[-33  23  34 -28] Answer: -28
[ 35   6   5   4 -20 -46   2] Answer: 2
[5549 2905 9082 2671] Answer: 2671
[-508 -988  -81  134  572  607] Answer: 607
[8982 2171 5017 1604] Answer: 1604
[ 911 -727 -936   81  522  382  225] Answer: 225
[-27  38  39  40 -24 -30] Answer: -30
[7536 8337 4640 2326] Answer: 2326
[6 3 2 7] Answer: 7
[11 25 75 24 20 22] Answer: 22
---
[[ 42 -46 -45 -44  46  43]
 [ 44 -47 -46 -45  47  45]
 [ 43 -47 -46 -45  46  44]] out -46

[[ 27 -55 -13 -17   4]
 [ 46  28  -5  29  20]
 [ 18  36  22 -37 -14]] out 22

[[-13  10  16 -48]
 [-10   3  10 -57]
 [-33  40 -14  -1]] out -14

[[ -5  -3  16 -36   3]
 [-15  16 -22 -60 -23]
 [  7   7 -16   1  -7]] out -16

[[ 15 -42 -13  56  20]
 [-32   5   6  -8   4]
 [ 28 -30   2  17  35]] out 2

[[ 55 -27 -14  -1]
 [ 28   9 -22   4]
 [-20 -20   6  34]] out 6
---
[ 1.062  0.553  1.456 -1.056] 1.062, -1.056

[[  0.28 -10.24  -0.72   9.40  -5.21 -10.54  -5.13]
 [  0.14 -15.85  -0.76   4.04 -15.91 -15.21 -15.03]
 [ -5.64 -10.25  19.45  -5.20 -15.76 -16.01  -4.80]] 0.28, -4.80

[[ 0.035  0.055 -0.074  0.038]
 [ 0.183 -0.191 -0.180 -0.059]] 0.035, -0.059

[[ 16.935   3.601  22.731   0.528   1.525  20.389]
 [-14.114   4.540 -19.749  10.526 -11.972 -10.314]
 [  5.388  11.016   3.433  11.968  10.633  11.041]] 16.935, 11.041

[ 0.08 -0.14 -0.16 -0.06 -0.12  0.13] 0.08, 0.13

[-1.112  1.162 -1.353  0.722  1.258  0.948 -1.225] -1.112, -1.225

[  16.1  -80.5  106.6   72.8 -153.5   26.4] 16.1, 26.4

[-141.06  148.47 -165.61  151.95   86.68] -141.06, 86.68

[ 1.667 -0.943 -1.373 -0.501  1.264  0.132  0.531] 1.667, 0.531

[-203.16 -157.18    7.86  191.43  -68.49   17.47  -90.89] -203.16, -90.89
---
((0.014, -0.073, 0.123, -0.187), (0.026, 0.012, -0.161, -0.073)) -> 0.026
(137.059, 163.685, -47.274, -110.031, 191.080, -43.720) -> -47.274
(-179.1, 140.5, -89.9, 119.6, 179.6, 85.7, -77.3) -> 119.6
(110.956, -167.188, -75.940, -114.342, 34.131, 51.281) -> -75.940
(12.317, 5.571, 0.858, 0.484, -5.673, -11.202) -> 0.858
(1.1, -1.0, 0.5, 0.6, -1.2, 0.1, 0.2) -> 0.6
(8.94, -6.28, 11.98, 2.89, -11.35) -> -6.28
((3.99, -9.67, -8.98, 5.57, -5.67, -6.34), (-2.32, -4.40, 23.30, -5.51, 18.19, -1.92), (-18.47, -9.54, -3.27, 8.19, 7.68, -2.34)) -> -3.27
((183.21, 4.59, 104.82, 29.35), (-109.81, -140.79, 126.96, -84.99), (43.13, -174.74, -177.86, 217.45)) -> 43.13
---
Input: [-49  33  10  61]
Output: 61, -49

Input: [-10  -5 -45  -1 -15 -36]
Output: -36, -10

Input: [  4  -8  61 -25 -30  55]
Output: 55, 4

Input:
[[-41 -39 -38  58  57]
 [ 63  61  61 -51 -50]
 [-32 -31 -30  49  48]]
Output: 57, -32

Input:
[[-21 -27   1  53  40]
 [ 20 -46  -2 -61   2]
 [  0  24   5  20  16]]
Output: 40, 0

Input:
[[ 16  -1  35  -4]
 [  0  32 -10  58]]
Output: -4, 0

Input:
[[-12   0  47  20  13   2  18]
 [ -4 -12   3  14  -2  10  11]]
Output: 18, -4

Input:
[[ 45 -33  49 -32  50  47]
 [ 38 -27  42 -26  42  40]]
Output: 47, 38

Input: [-16  -6 -40 -62]
Output: -62, -16

Input:
[[-42  61 -40  61  57]
 [-36  54 -34  54  51]]
Output: 57, -36
---
Input: 197,611,498,24,808,960
Output: 197, 960

Input:
-19,1,16,32,-5,0
1,1,34,0,31,-43
-12,22,32,0,24,-43
Output: -19, -43

Input: 46,52,207,209,211,50
Output: 46, 50

Input: 58,49,167,221,196,78,70
Output: 58, 70

Input:
-28,21,-28,-29,-29
-23,15,-23,-24,-23
-38,32,-38,-41,-39
Output: -28, -39

Input: 3,3,7,1,7,1
Output: 3, 1
